Look-ups in named tables: a row name and a column name give one cell, copied from the table.

bagutet.csv
,duv,rav,meniro,kobiz,kal,dimapip,fimiz
rimafa,0.676,0.749,-0.122,0.166,0.717,0.239,0.044
tovis,-0.363,-0.190,0.900,-0.417,0.031,-0.602,0.664
gez,0.342,0.252,-0.383,0.683,0.324,0.621,-0.008
leferab,0.439,0.564,0.026,0.384,0.845,0.212,0.417
kesu,0.434,0.247,-0.579,0.558,0.004,0.735,-0.432
vod,-0.359,-0.159,0.802,-0.010,0.357,-0.410,0.931
dusi,0.221,0.270,0.330,-0.489,-0.024,-0.233,-0.082

leferab, dimapip => 0.212
kesu, fimiz => -0.432
rimafa, fimiz => 0.044
gez, meniro => -0.383
kesu, kobiz => 0.558
gez, dimapip => 0.621
leferab, kal => 0.845
dusi, fimiz => -0.082
rimafa, kobiz => 0.166
dusi, meniro => 0.330
vod, meniro => 0.802

dev:
,zepep,zovu,bog,bubu,nimugi,fitodu,medo,gad,mut,mugili
ponon,70,92,185,85,116,73,170,106,104,106
gete,60,69,152,105,94,101,136,100,88,103
funetar,134,137,106,66,102,110,83,183,189,43
gosabu,132,125,121,76,88,102,75,175,181,49
zefevo,161,172,142,77,161,97,114,163,154,91
pof,98,98,121,163,132,129,148,48,18,183
pev,104,91,114,99,67,106,76,137,146,83
terizu,140,130,84,143,122,143,100,89,101,148
rane,141,179,139,110,227,82,178,127,99,131
birota,59,82,196,63,87,60,168,105,122,80
fedevu,121,122,60,145,95,175,65,84,110,143
kotoz,179,175,51,158,150,189,69,132,114,148

medo of fedevu = 65
nimugi of gosabu = 88
medo of funetar = 83
gad of rane = 127
gad of birota = 105
bubu of birota = 63
fitodu of gete = 101
bubu of gete = 105
mut of pof = 18
bog of birota = 196
mugili of pof = 183
fitodu of pof = 129
gad of terizu = 89
zepep of fedevu = 121
gad of fedevu = 84
medo of zefevo = 114
mut of zefevo = 154
bubu of terizu = 143
mugili of gosabu = 49
nimugi of gete = 94
Which row has the largest fitodu? kotoz

Table dav
       folafev  gulalu  kozepi  nifep
ref     -0.515   0.122  -0.244  0.560
kadid   -0.089   0.305   0.095  0.716
nizuf   -0.263   0.288   0.004  0.746

ref, folafev: -0.515
nizuf, gulalu: 0.288
kadid, nifep: 0.716
kadid, kozepi: 0.095
kadid, folafev: -0.089
nizuf, folafev: -0.263
kadid, gulalu: 0.305
nizuf, nifep: 0.746
ref, kozepi: -0.244
ref, nifep: 0.560
ref, gulalu: 0.122
nizuf, kozepi: 0.004

Table nosaluf
fields: rud, tomuko, bima, vum, ponip
kazenor: [3.0, 0.5, -4.0, 3.0, -2.4]
luf: [-4.1, -2.0, 3.8, -0.2, 3.6]
duvomu: [-8.7, -1.0, 4.2, 0.7, 7.1]
vunufor: [-2.3, -1.2, 1.2, 3.4, 5.3]
tumina: [-8.0, -1.4, 4.3, 0.3, 6.2]
bepo: [-8.3, -1.0, 3.8, 1.1, 7.0]
ked: [5.4, -4.4, 4.7, -5.4, -5.3]
noro: [5.0, -2.7, 1.4, -2.3, -4.7]
gen: [-9.0, -1.0, 4.1, 0.8, 7.2]
dal: [-5.9, -1.2, 3.1, 1.6, 6.1]
vot: [-1.5, -0.8, 0.4, 0.9, 1.1]
merikol: [0.3, -3.3, 4.6, -3.1, -1.0]
zar: [-1.5, -2.4, 3.4, -1.0, 1.5]

What is the ponip of duvomu in nosaluf?
7.1
What is the bima of tumina in nosaluf?
4.3
What is the ponip of luf in nosaluf?
3.6
What is the ponip of tumina in nosaluf?
6.2
What is the ponip of vunufor in nosaluf?
5.3
What is the bima of bepo in nosaluf?
3.8
What is the ponip of noro in nosaluf?
-4.7
What is the tomuko of dal in nosaluf?
-1.2
What is the vum of merikol in nosaluf?
-3.1
What is the vum of zar in nosaluf?
-1.0
What is the rud of kazenor in nosaluf?
3.0
What is the vum of vot in nosaluf?
0.9
What is the bima of noro in nosaluf?
1.4
What is the bima of duvomu in nosaluf?
4.2
What is the bima of kazenor in nosaluf?
-4.0
What is the ponip of vot in nosaluf?
1.1

ris
         nelik  kug  vesi  sosubo  gabufu
mafeki     -35   32   -58     -34      90
gofer        5   48   -84     -85      80
mili        77   92    48      35     -28
tadagim      4  -48    26     -34      67
zenum       98   23   -94     -73      90
megul      -62  -81    22     -24      34

nelik of gofer: 5
gabufu of mafeki: 90
gabufu of gofer: 80
kug of mili: 92
gabufu of zenum: 90
sosubo of gofer: -85
vesi of mili: 48
gabufu of mili: -28
kug of megul: -81
vesi of gofer: -84
gabufu of tadagim: 67
sosubo of mili: 35
kug of mafeki: 32
kug of gofer: 48
vesi of mafeki: -58
nelik of mili: 77
nelik of mafeki: -35
Row with the largest sosubo: mili

Table vanu
	zez	sib	pedis
sinif	5.387	-2.487	5.721
feb	7.572	6.318	3.016
satoses	3.203	-5.003	3.918
ruguguk	-1.167	6.318	-2.392
vud	3.203	-6.261	3.016
levek	7.572	3.802	4.819
vid	2.110	-6.261	4.819
lapam	6.480	-3.745	6.622
nuvage	-6.629	5.060	-4.195
nom	-3.352	5.060	-2.392
dizate	4.295	-5.003	7.524
did	8.664	2.545	5.721
fufo	5.387	7.576	2.115
bar	-2.259	3.802	-2.392

What is the zez of did in vanu? 8.664
What is the pedis of ruguguk in vanu? -2.392
What is the pedis of nuvage in vanu? -4.195
What is the pedis of fufo in vanu? 2.115
What is the zez of nuvage in vanu? -6.629
What is the zez of vud in vanu? 3.203
What is the sib of nuvage in vanu? 5.060

fanume =
,kal,gofefod,guvedir,karir,bal,rup
palata,109,185,212,69,218,225
muk,136,151,112,164,137,151
dipara,131,189,88,59,140,166
gem,126,198,141,124,157,109
mulaz,125,162,102,152,137,168
seruso,181,147,107,43,148,193
gulosut,121,242,135,136,149,88

What is the rup of seruso in fanume? 193
What is the rup of gem in fanume? 109
What is the kal of mulaz in fanume? 125
What is the kal of palata in fanume? 109
What is the bal of gem in fanume? 157
What is the guvedir of dipara in fanume? 88
What is the gofefod of dipara in fanume? 189
What is the rup of muk in fanume? 151
What is the gofefod of palata in fanume? 185
What is the bal of palata in fanume? 218
Which row has the largest gofefod? gulosut

